Small tables with named rows and columns. After each table, cells are looked up by row and column.

Gesamin
cols = Duf, Gat
Rifur: [-0.430, 0.786]
Rem: [-0.512, 0.754]
Lapa: [-0.735, 0.897]
Gulogo: [-0.095, 0.508]
Kede: [-0.143, 0.542]
Piduvi: [-0.450, 0.695]

Rem, Duf => -0.512
Piduvi, Duf => -0.450
Gulogo, Gat => 0.508
Lapa, Duf => -0.735
Kede, Gat => 0.542
Rifur, Duf => -0.430
Which row has the largest Gat? Lapa

Padeso
        Nes  Porituz  Fudoget  Lat  Sizaf  Tegen
Val      84       71       60   73     70     77
Lop      72       80       82   76     82     65
Vol      96       76       83   67     76     60
Peg      90       70       75   80     88     73
Fir      71       67       81   95     74     54
Daf      62       68       74   61     83     82
Sulud    67       19       87   73     84     85
Samimi   81       67       75   89     78     86
Giv      75       84       77   82     86     68
Sot      88       77       64   77     75     55
Kida     90       82       67   91     84     59
Nukap    92       47       55   79     74     30
Tura     72       62       77   74     83     55

Fudoget of Vol: 83
Tegen of Sot: 55
Tegen of Tura: 55
Lat of Lop: 76
Fudoget of Kida: 67
Porituz of Peg: 70
Fudoget of Sulud: 87
Nes of Kida: 90

Gopo:
	Runore	Kap
Gefe	33	127
Peg	148	217
Gudelo	42	186
Debu	231	29
Gebeg	157	105

Peg, Runore -> 148
Gebeg, Runore -> 157
Debu, Kap -> 29
Gefe, Runore -> 33
Gudelo, Runore -> 42
Peg, Kap -> 217
Debu, Runore -> 231
Gefe, Kap -> 127
Gebeg, Kap -> 105
Gudelo, Kap -> 186

Kir:
|  | Nulevi | Zolida | Pim | Gamed | Kon | Koronum | Gav |
|---|---|---|---|---|---|---|---|
| Fot | 171 | 146 | 145 | 73 | 180 | 172 | 50 |
| Garile | 236 | 141 | 158 | 124 | 169 | 157 | 72 |
| Mutuluk | 216 | 141 | 156 | 108 | 177 | 160 | 58 |
| Redi | 149 | 149 | 137 | 57 | 174 | 179 | 58 |
| Fedulaz | 131 | 151 | 129 | 43 | 165 | 182 | 73 |
| Keloga | 194 | 144 | 152 | 91 | 181 | 166 | 50 |

Mutuluk, Nulevi => 216
Garile, Gamed => 124
Keloga, Pim => 152
Redi, Pim => 137
Fot, Gamed => 73
Fot, Nulevi => 171
Keloga, Gav => 50
Keloga, Nulevi => 194
Redi, Koronum => 179
Keloga, Kon => 181

Deno.csv
,Pelirof,Rep,Rada
Pirok,29122,28294,71296
Maru,21270,15975,67739
Mar,47195,40491,79828
Patusat,39722,64067,74151
Kuvisi,13765,99845,80006
Bug,22924,19747,59345
Sas,71070,78770,51038
Midegi,36806,28730,86336
Vetetef,16887,95728,92110
Defem,32239,22580,83141
Guz,65071,66770,68472
Moz,37218,25306,76387

Pelirof of Guz: 65071
Pelirof of Moz: 37218
Rada of Midegi: 86336
Pelirof of Kuvisi: 13765
Rep of Midegi: 28730
Rep of Kuvisi: 99845
Pelirof of Sas: 71070
Pelirof of Patusat: 39722
Rep of Guz: 66770
Rada of Defem: 83141
Rep of Patusat: 64067
Rada of Kuvisi: 80006
Row with the largest Rep: Kuvisi

Table Vidar
,Sodo,Bebora,Libeki,Dul,Nak,Peviv,Vaf,Novufis,Lopal
Lufozir,0.570,0.276,0.148,-0.191,-0.335,-0.111,-0.404,-0.480,0.573
Nisof,0.228,0.143,0.055,0.406,0.022,0.144,0.209,0.199,0.027
Pusesor,0.320,0.231,0.606,-0.357,-0.419,0.170,-0.340,-0.359,0.413
Nes,-0.473,0.153,0.653,-0.685,0.387,0.166,0.149,0.129,0.037
Turisa,0.447,0.323,0.087,-0.308,-0.168,-0.263,-0.361,-0.474,0.549
Nalizit,0.720,0.024,-0.549,0.308,-0.089,-0.210,-0.431,-0.261,0.610
Duv,-0.318,-0.186,0.056,0.144,0.467,0.298,0.292,0.445,-0.133
Nasum,0.803,0.226,-0.331,0.122,-0.203,-0.264,-0.520,-0.306,0.708
Toz,-0.291,-0.138,-0.064,0.618,0.561,0.389,0.675,0.754,-0.385
Fad,0.119,-0.008,-0.111,-0.048,0.157,-0.061,-0.125,-0.113,0.274
Tafusi,-0.149,0.277,0.114,-0.050,0.453,-0.109,0.270,0.335,-0.004
Sivivo,0.365,-0.061,0.187,0.047,-0.327,0.255,-0.249,-0.311,0.337

Novufis of Lufozir = -0.480
Peviv of Nasum = -0.264
Novufis of Nalizit = -0.261
Vaf of Nes = 0.149
Nak of Pusesor = -0.419
Sodo of Nisof = 0.228
Sodo of Pusesor = 0.320

